One hidden turn or mirror swaps the rows below in pairs. Which row is each named row swapped with?
q271: [ -9   1  -7  -1   8  -5 -33 -23 -23  25   7 -17  18 -20  36  10 -26  23
  10 -16  20  20  35  29  -6]
q850: [  8  12   2   5   1   0 -69  30  -1 -18  18 -28 -19  16  22 -21 -16  -5
   8   3  12 -25 -13  22  20]
q835: [ 24  56 -26 -22  25  -7  12  -8 -42   6   9  20   0   1 -14  -3   1  13
 -12  -7 -30 -17 -25  16 -24]
q654: [-19 -12  23  -4  -4   4 -28  -9 -26  37  14 -30  10 -10  21 -10 -18   7
  12 -19   9  11  20  35  18]
q803: [-24  47 -48  15  29 -15 -35  12   6 -11 -17  31  -1  -8 -11 -22  14  -2
   7   0 -17 -28   1  12  10]
q618: [  9  -9  14  -9   6  11  -7  12 -20  56  28  -1   8 -16  31  -6  -5  24
  -2 -16   3  14 -31  31   4]
q499: [  3   5  12 -24  28 -16  27 -33 -26  19  27  22  -5 -10  22   3  -1  31
 -10  -4   5  -4 -26 -11 -20]
q506: [-17  21 -10  17  23  30  -9   3  -8  20   0  22   9 -36  -7  11 -12  -9
 -10 -30 -28  14 -47  -8  34]
q651: [-49  14  13   3  27  -1  -2 -10  10   7  -1  33 -16   7  12 -25  -1  26
  16   4  -7   4 -27 -51  11]
q346: [-35  11  31  13   7  24   2   0  -6  49  -1 -12  -2   1   8   4 -15   9
  33  -3  11  35  -9   0  33]
q522: [-31   1  11  28   9 -13 -18 -32 -17  18   9  -9  21 -11   8   3 -10  -4
  33 -21  -2   5  24  40   4]
q523: [  6  63 -19 -11  38   5  30   4 -41   1 -14  26 -12  -9 -21  13   1   8
   7  -9 -14  -6 -31   5  -7]
q182: [-11  25  -9   6 -23 -31 -34  11 -53 -22  11 -31  -1  27  42  10 -16  10
   6  12  16  -9   3 -13  -7]
q950: [ 15  11 -13  -4  21   5 -64  32  -6 -15  12  -4  11  27  19  -7  -9   4
  15  -9   7 -45 -41  -2  10]
q674: [-29  70 -28  20   9   1 -14  13 -25  -8 -24  40 -19   3  13  -3   3  26
  17   9 -18  18 -25 -33  -8]
q213: [-10  15   9  18 -20  -5  48 -27 -14  -1 -13  19 -16  -4   5 -25   6  -1
  14  -3 -13  -6 -20  -1   5]
q881: [-23  33 -10  23  -5   6  12 -19 -40  16   2   8   3 -36  10  32 -17  -4
 -17 -14 -19  38 -20 -13  15]
q457: [-17  44   0  -2  47  20 -19  18  16   6  -5  30  -3  -6 -20 -16  10  12
  31 -13  -3  -1 -50  -5  30]
q732: [-30  60 -28 -18  25 -10  13   8 -41  -3  -8  32 -27  -5 -16  -7  -5 -13
 -16  -8 -23  -3 -14  -5  -7]
q142: [ -7  73 -35  10  28   0 -32  -8 -18 -28 -22  37  -9   4 -15   4   6   1
  17   0 -17 -23  -7   1  -4]
q136: [-24  38 -24  19  41 -11 -20 -16 -20 -23 -18  26  12 -12 -18  -6  -4  -2
  32 -29 -25 -21   3  23  -9]
q622: [-20   7  22  -3  16  32 -26 -22   4  51  21   9  -2   3  19  17 -27  -4
  15 -12  17  33  -9   6  15]
q941: [ 26  24   9  26  13  21 -61 -12  17   7  27  -2  31  24  14  -4 -13  -6
   9   2  24  -3 -25  -2  15]
q360: [ 16  45 -16   2  -2 -13 -54   9 -38 -45   6 -22 -27  14  29   5 -25   8
   5   9  14 -13   2   9 -11]
q465: [-11  43 -13  -3  -1 -26 -14  20 -62 -35  -4 -22   6   6   5 -36 -22   3
 -24 -12  -6  -2   3 -15  -9]
q44: [ 20  -4  18   2  12  21 -55  27   3   5  29 -23   5  20  13 -21 -25  10
  11  -9  15  -8 -35  10  24]
q475: [ 17   0  -5  10  13  14 -76  13  12  -5   2  -7  21  18  23  -4 -32  23
  23 -12  16  11 -17 -12  17]
q387: [  6   2  16   5  12  35  17 -33  -3  -4 -24  25  -3  -7  14 -15 -23  20
  35 -31  -4   3 -28 -10  -2]
q305: [-16  37  15 -10  -1 -21  26 -17 -53  18  14 -16  -4 -16  17  15  -7  25
   8  -2  18  40   1   8  -2]
q720: [ -1  41  -7  -7  -6  -8 -44  37 -42 -35  -7   0 -16  18  30 -20 -22  22
 -26  20  20 -10 -16  -9 -13]
q186: [-34 -10  16   6  -3   3 -24   7 -19  50  -9 -18  -3   3   3 -20 -10  24
  14 -20  23  28  10 -22  17]
q461: [ 14  34 -35   5 -18 -52 -14  22 -43 -25   7 -11  -1  11   7 -12   1   5
 -23  12  -6 -10  -4   3  -3]
q682: [-42  16  22  15  -2  23 -34  -6   5  39   1 -10   4  19  13 -18 -22  17
  32   1  -8  36   1 -17  22]
q794: [ 26  52 -35   0  28  -9  -7  -9 -28  13  -8  37  -8   3 -27  11  21  14
  -3  -7   9 -20 -24 -12 -19]
q479: [ 17  15  13   3  -5  12 -62  25  -5  -1  19  -1  -1  22  35 -11 -15  14
 -16  25  36 -13 -29  11   5]
q517: [  7  62 -19  12 -11 -24 -19  12 -52 -44   5 -12 -20  23  10   1 -16  12
  -4  19   3   1  -9 -18 -12]

q271 pairs with q803
q720 pairs with q479
q523 pairs with q346
q654 pairs with q142
q136 pairs with q522
q674 pairs with q618
q457 pairs with q305

One hidden turn or mirror swaps the rows below in pairs. Which row is each named row swapped with?
q88: [-10  -3  36  -9  12  11 -26 -51 -29  -2  25   6  11  -2  10  -7   6 -19
  -9 -19 -36   2   0  -4 -24   0 -15 -24  10 -14   1  25 -24  -1  12  16
  -4 -15  -5   2  29 -36]
q666: [  9  18  49 -13  -5  -2   3  -1  31  -4   1 -28  19 -16 -13  -8  12 -49
  19 -19 -15  21  19  -5  40 -10 -18  -2 -16   3   6  28  -9  22  13 -42
 -17  19  -5 -18 -17  13]
q992: [ -7 -29  22 -18   1  -1 -26 -10 -25  -6   7 -10   0  -9  -5  14   9  -2
  -7  38   6  26  -1  22  10 -16 -19 -16 -22   0  -8  54  -8  -1  -6  14
   4  26   3   4 -37 -53]
q489: [-17  54  -7  13 -10  11  17  16  17  -3  13 -18  21   0 -12   3   6 -52
  35 -17 -40 -17  19  15  12  24  -4  10  14   9  11  20 -15  11  21 -26
   3  16  25 -32  -7  17]
q453: [ -3 -26  12  -4  17  32 -13 -38   9   3  25  12   8   7   8  -4   7 -11
  17 -26 -41  -9 -32  -2 -17   8 -11 -12  22 -11  -7  24 -36  -5   8  21
  16 -16   3   4  21 -24]
q424: [-13   9  22  -4  15  17  -6 -48 -42  -1  32  -8   9   8  13  -4   3 -15
  -1  -3 -43  -7   2   2 -49   6 -13 -12  16 -18   7  21 -18   7  22  15
  -2 -22   1   1   7 -30]
q203: [-10 -19  16 -11 -15  -1  30  27   2 -13 -31 -28 -20 -14 -24  13   4  23
   7  35  29  21  14   6  18 -17 -18  23 -31  24 -17  -2   8   5 -12 -35
  21  37   3  -3 -38   3]
q405: [-11  34  18   4  13  17  -8 -31 -12 -11  24   0   6  -5   6 -20 -10 -17
 -17 -18 -23 -12  33  11 -55   6  -8  12  -9  -9   4 -41 -11  -4  18  15
   8 -23   7  -6  24  20]
q256: [-16  13 -13   2 -23  -2  52  35 -29 -13 -21   0 -13  -5 -30  15   2  18
  -9  23  23  -4   7  12   5  -5 -13   7 -23  28 -13   3   1  -4  -6 -37
  22  39  20 -13 -47  13]
q584: [  8 -43  30 -16  -4  10   3 -14  31  -1 -10  13  -3 -14 -13  12   4  -1
  -9   2  18  42  -7  -5  22 -19 -23 -43  -9   6 -18 -35 -15  22   1 -38
 -19   8  -8   2  11   6]
q925: [-10 -34  15 -16 -21  -3  12   7 -17 -17 -20  -3   2 -18 -18 -14   9   7
  -9  22  44  29  -7 -12  21 -26 -22 -18 -18  12 -14 -11   1  17  -5 -34
   5  31   0  -4 -46  30]
q394: [-39   1 -25  12  -5  21 -21 -28 -34  -8  26  14  21   4   9 -13   3 -21
  11  -2 -25 -17 -13   3 -31  21  -5 -23  41  -8   1  -7 -23   6  18  22
  15  -7  23 -12  17   3]
q392: [-18  61 -16  12 -11  23   8 -13 -11  -4  12  17  23   5   0   8   2  -9
  55  -6 -36 -24  13   2 -16  20  -7  -1  15 -12  -3   4   1  -3  23  28
   8 -17  16  -6  29 -15]
q9: [-26   1 -50   0 -19 -12   7  19  -6 -16 -17 -14  -3  -6 -27  12   3   7
   0  33   0  19 -13  -1  -2  -3 -10  17 -26  18 -11   0   5  -5 -10 -55
  29  36   8 -12 -34  30]
q373: [  4  43  -3   1 -36 -14  11  34   2  -6 -27  -6 -15 -10 -25  10   4  26
  46   4   7  10  -6  -6  17 -13 -12   7 -11  30 -12  -5  11 -18 -18 -30
   6  44  18  -6 -40   7]
q537: [ -5   5   8  -9 -15   0  57  18 -34 -11 -15 -18 -13  -3 -22  10   2  18
  -8  33  22   8   8   6 -10 -16 -18   9 -27  16  -8   5   7   9   1 -40
  10  28   8  -4 -66  11]
q187: [-27   4 -44  20 -11  26  19   5  14   0   8  28   2   7 -10  27  -3  -6
  13   4 -18 -10 -10  22 -15  27  -5 -28  31  12 -12 -45 -24   8  13 -14
   7   3  31 -17  28   9]
q298: [  4  42  13   9  -7   5  10  37 -10   0 -12  10  -4   1 -30  32   2  18
 -18 -27  24 -36  27  20 -33  16  -4   5   1  21 -13 -24   1  -3  -4 -36
   7  28  24  -5 -21 -32]
q798: [-21 -13  -9  -9   9  -3 -55 -50  -7  -7  20 -10  16  -5   4  -7   6 -23
  -1  -1 -47  25 -19 -15 -24  -1 -12  -8  -2 -16   0  18 -14  -1   3 -13
   7  -8 -13   0  27  -9]
q490: [  4  37  28  -2  -8  -2 -50 -30  -1   3  12   0   4  -5   7  -5   6  -4
  48 -29 -44  10 -12 -15 -10  -4 -12 -15  19  -3   0  10 -10 -17  -3  15
 -11   1   2   3  23 -32]
q598: [ -6  -8   1   0   5  29  -2 -33  13   2  14 -11  30  -3   6   3   2  -6
  22  -7 -15  13  19 -18   6   5 -16  12  10  -4   5 -25   9  -5  15  52
  -1   7   3   2  51 -49]
q831: [-22  14 -12  13  14   2   6 -19  40   2  22   4  -2   5   6  -3  -2 -32
  24  -4 -35 -29  20  14 -23  29  -4  11  39   0   3 -43 -16  11  -2  11
  14  -6  15 -14  26 -17]
q632: [  2  20  27  -8  -3   2  28   7  -3 -18 -10 -10  -9 -17 -17 -15  -8   5
 -27   4  27   9  38   7 -21 -18 -16  21 -45  12  -7 -48   7   1   2 -25
  10  10   2  -5 -26  45]
q702: [ 17  18  41 -21 -20   1  26   5  10 -11 -28  -1   7 -20 -20   1   7  13
  32  10  27  28  18 -19  36 -31 -27  -3 -42  -1 -16   6  22  11   2 -21
  -9  11 -15   7 -23   2]
q261: [ -4  -7 -17   0 -17  17  47  18  17  -5 -20 -18  14  -9 -20  14   2  20
  19  20  30  19  24 -12  31  -7 -18  29 -20  22  -6 -37  26  -5   1  14
  10  43  12  -5  -3 -17]
q509: [  2 -27  -9  -5 -13  16  50  29  15  -7 -21   3 -15  -1 -27  10   6  23
  12  10  20   0 -24   4  18 -10 -15   9 -18  23 -21   7 -12  -4 -11 -32
  31  32  13  -4 -50  16]
q792: [ 18  19  61  -8  11   6 -30  -8  -5   3   2   8   5  -6 -13  17   6   3
 -26 -47  10 -15  24   3 -33   2 -12 -13   1   1  -8 -11  -6   3   0 -20
 -13   6   0   8   7 -55]
q85: [-29   1 -28   6  -6   8  -9  10 -35  -6  15  -1   0   4  -7  25   4  -2
   7  45 -10  -6  -1  39 -10  13  -7  -4   0   8  -5  46 -12 -10   0  24
  24  28  30  -9 -34 -45]
q172: [  6 -22  33 -15   3 -19  27   2  56  -4 -15 -11 -16 -17 -14  -7   4 -10
   5  13  23  15  24  -3  23 -16 -22  11 -12  13 -10 -43   4  23 -21 -34
   2  23 -10  -4 -25   2]
q915: [-30   0   8   5  13  22 -27 -34 -11  -2  23 -13   4   4  13   5   2 -13
  20   0 -48 -10   6  10 -33  19  -7   7  25  -9   0   9 -21  -2  12  28
  16 -15   8  -2  42 -37]

q792 pairs with q298
q424 pairs with q537
q394 pairs with q925
q172 pairs with q831
q187 pairs with q584

One hidden turn or mirror swaps the rows below in pairs. Which row is each named row swapped with?
q984: [ 59   2  35  28   2 -33  40  -6   9 -22 -11 -65  21  15  75   6 -27 -12
  27   3 -15  12  34  21]
q827: [ 18 -16 -29  54  14 -27  22 -16  20 -55 -24 -20 -52  -2  45  13  -2  43
  54 -14  -4 -11  40 -27]
q664: [ 52  -1   0  65  18 -15  22 -34  46  -9 -21 -17  -5  -5  79   4  18  -7
  63 -23  -1   2   9 -14]
q875: [ 25 -13   2 -22  35 -71  -1 -11  46 -32  -9 -49 -31  -7  69  11  23   2
  20 -19  21  12  27  -9]
q133: [ 37 -40   4  32  38 -30   7 -24  33 -48  20 -13 -45   9  77   8  34  50
  17  -4 -18  -7  20 -38]
q164: [ 51 -29  -6   0  21 -54  48 -21  -9 -63   0 -66 -16  33  54   5 -11   1
  14  -7  -9  14  70 -34]
q945: [ 60  -9  -9  42  20 -28  20 -34  14 -24  -3  -4  -7  20  84  28  55   8
  58   9  12  26  31 -14]
q897: [  9  -6  21  31  58 -53  31 -36  -2 -56   2 -29 -19  29  34  19  60  19
  23  -1  13 -14   6 -21]
q355: [ 22 -22   4 -22  42 -33  49 -39  19 -60  -9 -58 -34  26  48 -18  -2   9
 -10  20 -14 -16  47 -16]
q923: [ 31 -21  41  48  37 -52  34 -42  -8 -28  -6 -39   9  24  36  32  39  37
  28   3  -6  -1   0 -32]
q295: [ 61  44   1  50  -5 -15  21 -28  20 -43 -20 -14 -13  11  71   9   3  -5
  17 -30 -18  29  44 -23]
q107: [ 14 -27  17  31  48 -39  27 -38  -3 -77   4 -24 -25  28  38  19  44  38
  16   7 -17 -19   8 -31]
q90: [ 35  20  14  33   4 -11  19 -12  34 -21 -23 -38  17 -13  86  13 -22  -7
  44 -21  14   5  55   6]
q559: [ 14 -22   6 -16  46 -50  35 -18  27 -33  -2 -60 -21  33  65 -14   6  -3
 -13  23   9 -14  49  -5]
q430: [ -1  -6   6   1  42 -20  27 -38   8 -79 -14 -21 -41   6  47  16  26  37
  14   1   8 -32  46 -33]
q761: [ 16  19   3   8  32 -50   8 -41  16 -56   4 -26 -31  30  62   5  30   7
 -30  -8   2  11  51 -33]
q30: [ 27  -5   9  40  54 -34  13 -54  32 -33 -14 -13   5 -32 101   1  15 -19
  37 -16 -13  19  38  -9]
q581: [ 20 -14  27  20  50 -48  50 -26  -4 -69   3 -45 -32  29  33  16  49  22
  10  18 -12 -24  15 -27]
q323: [ 26  -3  17  50  32 -58  63 -27 -16 -78   1 -53 -15  38  39  15  25  19
  36   9   2 -24   8 -16]
q393: [ 19 -26 -14   4  35 -27  28 -46  60 -50 -16 -55 -30   7  60 -12 -17 -12
   5  14  -8 -31  46   2]
q967: [ 42  16  25  52  15 -50  53 -15   2 -35   0 -59  22  31  72  13  10  -5
  42  21  13   4  15  26]
q692: [ 26   8   8  60  26 -48  37  -2  27 -19 -21 -29  -6 -16  64  18   2  30
  43 -44  -3  -3  -6 -39]
q458: [ 65 -20  13  19   7 -17  23  -1  38 -29  10 -48 -10   7  93  -7 -29  19
  13  -2 -32  22  49   0]
q357: [ 22 -24  22  36  44 -45  28 -37  -4 -61   0 -22 -34  22  45  23  53  33
  27   4  -6 -28   0 -31]
q609: [ 53  -5  48  28  14 -35  53 -27 -10 -24 -14 -62  28  26  45  19  -6  21
  19  17 -23  19  25   0]
q660: [ 62   0  -5  66  13  -4  41 -16  28 -31 -32 -11 -24   5  64   5  15   5
  69 -21 -15 -11  11 -24]
q828: [ 10   4   6   9  31 -56  17 -31  47 -12 -27 -37   8 -14  71 -11 -21   3
  28 -37  -3   2  63  -8]
q89: [ 18  11  -2   0  35 -15  39 -50  29 -52 -40   9 -33  -7  50  -4  23  42
  39   0 -28 -12  46 -14]
q793: [ 59  15  35  56   9 -34  45  -2  20 -15 -10 -59  23   8  70  14   1 -19
  45  -5 -10  13  21  11]
q383: [ 26 -12   7   3  57 -24  44 -56   6 -81 -19 -27 -24 -18  71 -11  -4  -2
  12   0 -42   5  56 -21]
q413: [ 68   8  -3  -6   5 -16  35  -8  28 -63 -38 -25 -47 -14  54  11  10  18
  54 -17 -23  15  21  -8]
q488: [ 38 -14 -20  50  24  -5  21 -49  66 -40 -27 -19 -30  -8  66   2   6  -7
  49  -2 -10 -28  20  -4]
q207: [ 16  15  16 -22  34 -31  60  -7  15 -38 -17 -39 -15  10  63   3   3  41
 -10  36 -14   5  23   6]
q327: [  9  -6 -16  10  15 -36  13  -9  36 -20 -11 -44 -21   8  74   3 -15  20
  18  29  16  15  65  25]
q291: [ 52   2  29  42   6 -27  29  -7  19 -24  -8 -55  36  14  77   8 -22 -10
  30  -3 -18  24  31  21]
q101: [ 58  23  28  34  10 -24  56  -7   2 -36 -19 -61  21  18  51   4 -17 -14
  37  -8 -13  21  32  19]

q89 pairs with q828
q107 pairs with q291
q827 pairs with q327
q923 pairs with q609
q984 pairs with q357
q101 pairs with q897
q164 pairs with q945

